Each run below is a few steps of one of 6 hidden systems, one row a step.
D, run 1 (9 x 22):
[[-12 -14   3 -45   6   4   5  31  28 -15  17   4 -33 -24  -5  -9  16 -12
   21  16  13 -16]
 [-10 -20  -3 -32 -24 -35  13   6 -21 -15   9   6  11 -33   6   4   9  21
   20  27 -10  22]
 [ 12 -18  -9  16  -4 -12 -36 -19 -25  -3  -8  13  14 -17 -46  -6  31  12
   -3  10   1  27]
 [  7   1  -5  -4   6  36 -35  -1  13 -39  -4  -4  21  13 -19  11  19 -17
    3   3  34  11]
 [-12   8 -20  16 -21  20   9  26   6 -13  14  -1  32  15  37  39   7 -12
    0  12   5  25]
 [ 10 -14 -42  34  -1  -2   1  10  13  39  -5  20   7   4  15  -1  16 -28
   -8   0 -27  10]
 [ -3 -22 -27 -18  18  11 -12   5  11  -8 -42   1  -9  -3  18 -36  -7 -37
    5 -16 -14 -19]
 [-31   8  -2  -5  -8 -11   6  -7 -30 -25 -49 -17 -12  -2  38  -3 -19  -2
    8  21  -4  -8]
 [ 25  17   0  31   0 -26   2 -46 -20  21 -26  -5  -3  17  -3   4 -14   4
   -2  37   0   1]]
R, run 2, 9 rows:
[[ -7  24  24  44  33 -15  -2 -12   6  15  -9   4 -21  -8  24  34  22   0
  -14  12  12  -8]
 [ 34  -4  -9   1  -6   9  21   9  24  33  29  -1 -11  29  -7 -15 -31 -14
    4   2  -8 -29]
 [ -8 -10 -35 -22 -34  15  -7  21 -22  -7 -14  -6  22  -5   5  -9 -10  19
  -19 -14 -29  29]
 [-12   7  18 -13  37 -13 -14   0   8 -14 -20   1 -21 -41  32  28  29   8
  -14  10  10   3]
 [ 29 -27  15  11  13 -22  14  -1   3   6  22   6 -13   7  -1 -11 -21 -18
   28  19  11 -46]
 [ -3  -8 -19  18 -43  -4  -1   0 -39  18   1   1  10  11 -34 -20 -12  25
   -6  -4 -25  21]
 [ -4  41  12 -20   6  10  -9  -9  11   1  -9 -13 -16 -14   8  34  17  30
  -31  11  10  26]
 [ 35 -13  12  -2  23   5   5   7  16 -16  18  -6  14  12  37  19 -26 -18
    8   6  20 -35]
 [ -7 -37 -19  41 -13   3 -15  26 -29  12   2  11   9   0 -11 -21  -6  -2
   -8 -30 -25  -9]]
Y, run 3:
[[-18  -1   7  -5 -21   0  33  13  19  -9  37   7  12  22  -7  -1  -1 -28
   44  14  16  -6]
 [-38  21 -12   4 -25  19  14   7  13  20  10   7  11  19 -26 -14  18  -7
    1 -29 -16  32]
 [-23   9  -4   6  39  21 -17   3  31   6 -25   8  -9  -5   7 -10  25 -27
  -14 -41  -6   2]
 [-10 -19  -3 -24  23  -7  10   8  18 -31 -14   5  24 -10  48   0   1 -36
   23  -5   4  -7]
 [-29 -11  -7   5 -21 -33  19  -8 -13  -7   0  19  23  -9   0  -5  22 -15
   37  20  -6  27]
 [ -9  16  -2  13   5  -2  -6 -34  16  15  -9  12  -4  13 -52 -23  31 -22
   17   4   7  15]
 [  9  18   4  -2  23  22  -5 -29  23 -10 -14  -5  33  34  -1 -10 -10 -25
    2 -35  11   3]
 [-23   6   7  38  11  -9  18  -4  -4  -5  -8   4  36  14  50  24  -3 -21
    4 -16  -4   5]
 [-25   5 -14  26  -3 -19  25   0  13  24 -10  12 -26   8  18  -2  16 -36
   25  33  -6 -10]]
D, run 4, 9 rows:
[[ 27 -10 -26   1  -1  -3 -25 -11  -5 -13 -33  -3 -15  -7   7   9   8 -13
    3  58  13  -2]
 [ 41  -7 -31 -11 -17  10 -14 -13 -16 -16 -21 -12  33  18  12   6 -26   4
  -10  22  -2  13]
 [ 11  14 -27  26  -8  30 -26   3 -13   9 -26 -13   6  16  12  14 -10  10
  -43  -7 -13  13]
 [ 26   9 -15  16  24  25 -14  12  22  13 -17  -9 -23  10  37  20  -8 -15
  -28   9   2 -24]
 [ 23 -16 -15  -9  -2   0  15  23  -1   8  -4 -12 -11   4  47   1 -43  -1
   -8   8 -17 -32]
 [  7  -5 -15  -4 -16  -8   1   5 -26  26 -22 -13 -38  -6   1 -22 -31  24
  -22   7 -29 -17]
 [ 25  15   9 -27  17   0 -18 -21  -2   3 -28 -17 -44 -13 -11  -7 -14  23
  -22  18   5 -17]
 [ 34   6  26 -22   3  -1  -5  -6 -16 -19  12 -21   4  -5  12  27 -31  41
  -19  10  14  -9]
 [ 28   0   8  21 -17  10 -10  19 -17  19  37  -8  -6   4 -17  23 -13  42
  -32   2   0  -4]]
Y, run 5:
[[ 19  16  19   0  19  -8  -7 -39  -6   4 -30 -13 -35  11 -18 -20 -21   2
    0  14  11 -30]
 [ 21  12  28 -13   0 -14  26 -22 -11   2  10 -17  18  17  17   2 -49  22
    1 -12  -3 -15]
 [ -6  -4  21  43  -6 -22  19  11 -24  33  27   3 -12   0   5   7 -17  23
   -8 -12 -16 -18]
 [ -8   1   8  -1  -2  14   9  28  11  17  16  -7 -55   8 -14 -19 -17  -3
    1   0   0 -44]
 [-19   5   9 -52 -14  15  18  26   2 -10  11 -14  -8  -3   5 -16 -28  24
   -6 -32 -15  -6]
 [-21 -17  20 -11  14 -16  -2  24  -6   4  20  11  -4 -44   3   5  18  30
  -15 -34 -16   6]
 [  9 -36   9 -14  15  -1 -14  29  18 -13  33  15 -14 -27 -20  -5  20 -10
   17   2  16 -22]
 [ -9 -13  -3 -29 -31  25  -4  26   0 -35  32  -1  29   6 -26  -2   3   3
   17  -7  16  18]
 [-20  14   0  12  -3  20 -20  13   8  -3  18   8  15  -9 -16  28  43  13
  -19 -16   7  42]]
F, run 6 (9 x 22):
[[ 13 -30  -2 -43 -10   2 -19  -1 -25 -38  -7  -8  20 -13 -22 -26 -19  18
    7 -10   1   2]
 [ -7   1   6   3 -25  -4 -16  14 -28 -11  14  -3 -13 -22 -23  25  20  40
  -11  27  10  23]
 [ 30  11   2   6  22   6 -22 -14  31  13  11   9 -24  -3 -31  15  34 -10
   -4  30  25   1]
 [ 40 -11 -29  -1  -6  34 -21   4  19  -6   8  -1  36  27  -8   0  -8 -21
   -6  -6   7   6]
 [ -6 -29 -24  27 -11  10 -10  48 -11  -4  14   8  16 -12  34  24   8  -1
  -14  -5 -13   5]
 [-10 -26  -9   1  19 -27   6   8  16   2  -5  21 -14 -27  21  -2  31 -34
   27  26  -1 -10]
 [  8 -12 -23 -14 -14 -25   9 -35  -6   4 -19  11  32   9 -16 -31   1 -17
   29  10 -14  26]
 [ -9   5 -22  32 -19  -7 -16 -13 -38  19 -33  -1   3  -2  -6  -2   3  24
  -28  -2 -27  28]
 [  0  24 -10  14  13   5  -6  -7   8  14 -40 -10 -49   3  23   9   3 -11
  -14  38   3 -15]]
R, run 7 (9 x 22):
[[-14  19  29  -7  42 -16  12 -27   8  -3 -20   0  15 -10  35   5  -3  -2
   -4 -37  -5   2]
 [-18  -3  27  -6  16  -1  19   2   5   4   5  -4 -15  12  -4 -34 -30  -9
   14 -41  -5 -39]
 [-52   7   9 -18 -36  -1  28  18 -17  -6  14  -5   6   3 -10 -17 -10  15
   15 -24 -16  14]
 [-21  20  33 -28  12 -15  19  -7  14  -6  23   5  19 -22   5  21  22  20
    4 -21   5  28]
 [ 16 -13  39 -18  26  -3   0 -10  13 -19  32   2  22   0 -19 -10 -11   0
   15 -33  21 -18]
 [-30 -10  18  16 -19  18 -14  10 -29 -29  14  -5  14  13 -43 -18  -3   9
   10 -32  11  -3]
 [-39  31  19  13 -10  16  -1  11  11 -10  23   2   0   5 -21  26  38   2
    4   0  23  25]
 [ 21   3   4 -10  12  14   5  -2  42  -4  38  12  31  17 -11  14  17 -27
   18  -4  24   8]
 [  3 -25 -18   2   3  22 -33  -2   2 -21  -9   8  35  10 -31 -25  11 -24
    6 -31   4  10]]
W, run 8 (9 x 22):
[[-34   7  25   0  37   1 -19  -1  14 -16  -5  11 -12 -26 -12   4  45  -4
    0 -24  15   7]
 [ 25 -24 -14   4  13  -8  -8 -20  16 -12  -4  13  19  12  -9 -13  10 -46
   38  23  18  -9]
 [-23  -5 -42   7 -31  14   7  18   2  18  -2  10  23  13  -5 -13  10 -15
   -1 -17 -30  32]
 [-46  27  21  12  27  -6  -6 -22   4   1 -32   5 -18 -11  -6  -8  31  -6
   -3 -23   1  12]
 [ 11 -16   7  19  19 -22   9 -26   2 -15 -10   7  28  18  19  -6  -7 -40
   38  12  14 -17]
 [-10 -12 -24  36 -22   2  16  24  -1  33  24  17  24  17   4  -4   1 -10
   -2 -24 -29  12]
 [-35  39  21  25  17   8   1 -13  13  23 -13   0 -37  11 -21  -8  19  -6
   -9 -17   2  -4]
 [  0  15  12   0   8  -7  28 -20  14 -15  -5  -7  13  31  28   6 -20 -35
   34  21  23 -18]
 [-10 -10  -9  -1 -13  -4  38  32  13  26  39  13  22   2  26   4  -9  -3
    2 -27 -26   5]]
V, run 9, 9 rows:
[[ 11   7  11   1 -32 -26  23  -7 -32  10  12 -12 -12   2   0  11 -29  34
    2  37  -5  -6]
 [ 50   8   8 -14   8  11  11   0  32  20  34  -7 -14  17  -3   9 -21   0
   -3  15  14 -24]
 [ 43 -35 -32 -24 -20  14 -22  13  -6  -2  11   1  14   0 -28 -21 -15   4
   -3   4  -9   1]
 [ 10  10  -2 -16 -37 -18   7 -12 -32   4  -1 -10 -10  -8 -19   7  -9  43
   -4  40  -4  20]
 [ 43  16  25 -20  16   0   4 -14  19  -2  20 -13 -11   4   4  26 -15  13
   -2  32  30 -17]
 [ 56 -38 -14   4   3   8 -31  10  -3  -2  24   6  24  -4 -16   3  -5   3
  -10   0   4  -8]
 [ 13   3 -21   2 -29   0 -17   6 -26  14  -3  -3 -14 -15 -18  12   8  40
  -27  29 -12  25]
 [ 26  23   9 -32   6   3   1  -6  11 -12  -6 -20 -16  -7  30  33 -13  17
  -14  37  19  -4]
 [ 61 -33  -9  12  16  -8 -18  -4  -4  -5  10   4  31   0  19  15 -16  -5
   -4  11   6 -14]]
V, run 10:
[[-29  29  35  15   1  19   3  -1   6 -17  28  -3  24  16 -19  23  15   9
    2 -28  23  19]
 [-22   8  -4  19   0  33 -19  11  20 -25   7   5  18  18 -17  14  35 -29
   10  -2  27  17]
 [-39 -13 -11   8  -6  -3 -11  18  -3 -25  -8  14   2 -19   3  10  43 -20
   21  20   9  20]
 [-28   4  14  -3  25 -29  12   0  19   2   0  17  -3 -35  27  22  41  -7
    9   5   1  17]
 [ -3   0   9  -2  51  -8 -11 -16  26   7 -14  15  14 -22  17   1  29 -14
  -10 -39  -7  11]
 [-25   0   0  20  22   4 -28 -14 -19  -9 -42   2  12  -8   1 -14  11   2
  -20 -44 -14  12]
 [-48  24  18  38   7   9  -4   1 -23 -13 -29 -12  -8   9  23  11  -2   1
  -14 -21   1  -4]
 [-30   6   1  34  10  19  13  24  14  -5   0  -1   2  23  40  12  -5 -36
    5 -17   5 -22]
 [-30 -17 -32  20 -10   3  15  24  12  15  -8  16   6   9  19 -19  10 -41
   17 -10 -22  -1]]
F, run 11, 9 rows:
[[ -3 -24  -8 -16 -10 -13  -5  -9 -22 -27  -3   8  56 -10  -1  -6   3   6
   11 -19  -9  34]
 [-12 -11   8  37   6 -24 -28 -10 -41  -8 -24   5 -10 -28  -7  12  26  18
   -9  16   2   9]
 [  7  14 -10  13   0   7 -15 -25   8  -3 -27  -3 -28  19 -26  -6  12 -27
   17  47  24  -5]
 [  8  22 -26  22 -31  27  10  -1   9  19  12  -3  27  46  -7   9  -8 -12
   -4   2  -4  22]
 [-10  -1 -10  39  18  10   2  26  13  28   1   8  -2  -1  39  16   7 -12
  -28 -30 -19  -6]
 [-11 -15  -2 -23  23 -13  18   6  16 -13 -23   1  -5 -10  47 -16 -12 -37
   24   0  -5 -28]
 [-16 -11   5 -14 -30 -37  33 -14 -30  -4   5   1  26   2   0 -18 -23  11
   31   3 -17  10]
 [-23  13  16  14   2 -22  -4 -21 -24  24 -16   2 -27 -17 -31 -16  13  30
  -15 -14 -19  11]
 [  2  40   5 -26  13  22 -13 -27  13  -8 -41 -22 -31  10  -7  -6  -4   3
  -15  11  13  -3]]
W, run 12 (9 x 22):
[[-27  -3   7  55 -15  12   4  12 -18  -1   7  -1  -6  35 -14 -10 -12 -20
   14  -7   7 -27]
 [-19  36  16  29 -15  -2  30  -2  15  18  30   4   4  25  -1  31  16  -4
   12  18  14  17]
 [ 17  31  10 -20  24   0  29 -21  46  32  11   1   4  15  20   4  -9 -13
   -3 -17  -4   1]
 [-14  -8   1 -19   9  19  17  27  21  -2   2  -6 -12  13  25 -22 -30 -23
    7 -34  -9 -39]
 [-41 -10  19  -5 -19  -2  21  37  -2 -11  33   5 -25  -8 -11  -6   6  -1
   30   6   7 -19]
 [  5  13  20 -25 -14 -14  23 -19  16  10  36   7   3   6 -46  -8  10   9
   28  12  13  12]
 [ 10  13   2 -39  -2  24   3 -12  19 -11   8  -9  36  24 -18 -18 -18   0
    0 -40   1  14]
 [-28  -9  12 -10  17  30 -18  32  12 -39  11  -1  15  -7   9   5  11 -10
   -3 -44  14  -4]
 [ -2 -23   1   2  14   0 -13  16  26 -14  23  20  -6 -18 -18   7  43 -28
   25  18  24  -4]]

Which system made each of these runs?
run 13 (2 x 22):
[[  9  27  10   4  25  -8  -1 -12  11   8 -17  -7 -35 -14  32  34  10   5
  -16  39  12  -6]
 [ 48 -16 -26 -29 -15 -18  16  -7   1  22  -1  -1   3   2  15 -11 -32   1
    3  28 -21  -7]]
 => Y
run 14:
[[-33  14   2  15  -5  38 -28  21 -14 -29 -10 -13  10   5   0  17  10  14
  -25 -28   7  16]
 [  4  12  -3  35  13   5   3  14  25  14  12   8 -16   3  28  40  25 -22
   -1  36  16  -7]]
 => D
run 15, 2 rows:
[[-22 -14  19  -5  12 -23  28  17  -2 -17   2  -2  -4 -13  52   8 -15 -13
   23   4   1 -29]
 [ -8 -22  11  19  -2 -37  22   1 -14  34  24  20   2 -13 -12 -20  -2  11
   10 -24 -27  -4]]
 => R
run 16:
[[ -1  36  20   3  -9  -4  19 -11 -17   7  -8 -25 -14  12  27  24 -34  31
  -19  12   0  -6]
 [ 40  -4  -6  16  10  22  -1   5  18   0  12  -9   8  36  17   6 -32 -26
    0   3  14 -33]]
 => V
run 17 (2 x 22):
[[-28  33  16  10   9   1  18 -15  10  26   5   3  17   9   3   3   4  11
  -17 -51 -18  24]
 [ -1   5  31  21  43   6  -1  -9  18  -9  -4  -2  -5  16  14  -4  -9 -29
    9 -26  20 -38]]
 => W
run 18, 2 rows:
[[  7  -4  23 -27  22 -19   2   8  11 -13  22   7   9 -41  25  36  21  21
   -5   5  10  13]
 [ 38 -38  25   9  22 -15 -14  -2  -9  -6  29   8   4 -10 -22  -8 -13   2
   11  -6  15 -36]]
 => R
run 19 (2 x 22):
[[ 17  -3  -5  -5  -3  22 -40   4 -25  -9 -21 -18 -28 -10 -23  -5 -13  33
  -37   0   0  -7]
 [ 30   3  21 -24  13   1 -17   2 -10 -22   3 -20  -5 -19  21  31 -15  37
  -24  13  16  -7]]
 => Y
run 20:
[[ 41   1  -5  43  -9  13  -3 -13  -7  20  14  -5  13  43 -20   0 -25  -7
   -5   6   8 -15]
 [  3 -11 -25  -1 -31  26 -15  30  -8   4   1  -8 -41   6 -29 -15  -7   0
   -1  29   0 -18]]
 => V
run 21 (2 x 22):
[[  1  23  31 -16   6 -25   4 -24 -12  15   2  -5 -24 -25 -18   8   5  46
  -14   7  -1  11]
 [ 57 -22  13  -6  24  -8  -6  -4  12  23  31   6  -3  -5 -17  -6 -16  12
  -10 -15  -1 -27]]
 => Y
run 22, 2 rows:
[[-12 -14 -24   9 -19  -3  26  21   0  13  -7   0 -14  19  28 -19 -26 -32
   21  12 -18 -28]
 [-52  18   0 -19 -22  -8  18  -4 -18   0 -30  -9 -27  -3 -11 -31  -5   9
   10  -3 -19   7]]
 => Y
run 23 (2 x 22):
[[-13  28  28  -8 -14  -5  36 -23  -1 -12  11 -15   9  35  -3  -2 -28  -2
   29   9  18  -6]
 [-21  19  32  27   0   5  10  -2 -12  19  26  -3   3  16 -23  -6  -8  22
  -13 -48  -5  -3]]
 => F
run 24 (2 x 22):
[[ 30  -4   6 -25  -5  15  -9  24  17   8  37  -5 -31 -10 -30   7   0  23
  -13  17  12 -14]
 [ 35 -13 -10 -40   1  22 -12  25  32   0  38   3   5 -11 -17   8   9   7
  -11  -4   7   6]]
 => F
run 25:
[[ -2  16 -31  30 -26  31  -5  14 -13  12 -18 -17  -6  34  14   6 -23  -2
  -25   4 -14  -1]
 [ 22  22 -23  -4  16  14   2  -3  29  34 -26  -9 -29   9  31   4 -11 -13
  -24  10 -14 -11]]
 => D
run 26, 2 rows:
[[ 26   2 -12  34  -3  -3   6 -20 -15  20 -23  -9  -3  35  11 -12 -40 -12
   -5   9 -10 -26]
 [-29   8 -17   9 -30  15  22  33  -6  22  -3  -9 -29  19   9 -18 -25  -4
   -4  -6 -25 -19]]
 => F
run 27:
[[ 24  15   2   8  49  -2 -10 -24  40  31  -8  13  -3  -5   5   6  25 -16
  -18 -16  -2   7]
 [ 19 -34 -18   5   7   1  -1   5  -2 -18 -11   1  31  17  32 -12 -26 -36
   18  -6  -3 -23]]
 => Y
run 28:
[[ 31 -33   9  -7 -11   1  -2   8 -14 -29  26  -4  16  12 -13  -9 -30  -5
   26  17  21 -28]
 [-23  20 -20  -8 -55  22   8  15 -17   6   8 -12  -2  15 -29  -3  -6  24
   -7   5 -11  28]]
 => D
run 29, 2 rows:
[[-22   9  34  13  39  -7  -8   2   4 -24 -12  -3 -15 -21  34  28  17  -2
   -4  -2  22 -16]
 [ 21 -23  12  29 -10 -26  20   3 -13   4  32   7  11  14   6   9 -18  -9
   30  30  11 -25]]
 => D
